128 stands for zero in the data rows.
Some points, one per row:
[145 159 109  74 130 130 130 145 106 102 129 111]
[130  98 152 111 121 154 125 130  98 128 115 180]
[119 130 119 130 128 104 124 107 116 136 122 105]
[ 65 130 105 102 104 231 116 189 162 114 134 143]
[ 83 149 116 110 119 231 130 209 178 120 140 154]
[175 143 129 228 155  78 142  89 147 169 202 133]
[189 129 119 220 151  61 160  81 147 157 201 137]
[ 94 113 147 118 108 160 114 138 130 131 124 157]
[ 96 136 126  90 121 146 131 158 132 118 119 112]
[103 147 116  81 133 146 122 164 131 110 112 120]
[171  89 160 230 146  83 154  80 167 171 121 125]
[162 104 143 235 142  66 147  77 162 177 181 118]
[150 101 161 211 145 106 135  95 149 169 103 133]
[153 115 162 236 153  99 144  88 163 188 139 123]
[135  93 152 105 118 141 123 126 102 123 111 180]
[126 157  99  74 121 138 114 149 115  84 105 102]
Here are 15 more points, each followed by its number:
[113 118 118  83 116 117 104 127  91 108  91 122] 0
[106 158  95  78 113 147 107 163 127  79  90 108] 1
[138  98 150 182 136 110 123 100 129 153 105 136] 2
[105 125 121  97 118 177 156 161 121 113 120 113] 3
[195 158 122 203 159  77 152 104 144 157 208 139] 4
[202 114 144 254 165  60 173  72 175 180 206 136] 5
[ 73 150  99  89 108 205 108 191 156 101 114 134] 6
[103  95 146 108 106 148 114 126 103 121 111 163] 7
[120 129 117 136 126 101 114 111 113 134 117 100] 8
[166 102 163 252 149  76 157  80 176 186 159 116] 9
[ 97 114 147 115 114 150 113 136 123 134 119 163] 10
[186 146 111 183 142  71 148  95 133 148 200 125] 11
[ 96 153  99  86 112 160 109 164 133  81 101 117] 12
[122 118 120 102 122 100 121 107 111 123 115  97] 13
[136 126 114  88 125 159 142 142 104 102 101 120] 14
Which of these numbered points is nearest to each point below, ignoring the 2 directions in which the first points spread most? Its number follows each.
[ 85 143  98  85 106 196 108 176 139  85 109 129] > 12
[154 110 152 241 148  83 147  86 164 188 167 123] > 9
[139 100 151  99 126 132 127 124 106 121 112 178] > 7
[ 65 150 116  95 109 147 102 166 172 114 125 102] > 6
[157 111 128  99 127 165 153 132 110 101  98 131] > 14
[138 133 127  87 130 125 119 136 103 113  95 132] > 2
[119 138 134  99 137 167 155 160 122 124 122 125] > 3
[157 184 106  95 143 118 121 139 112 128 155 118] > 4
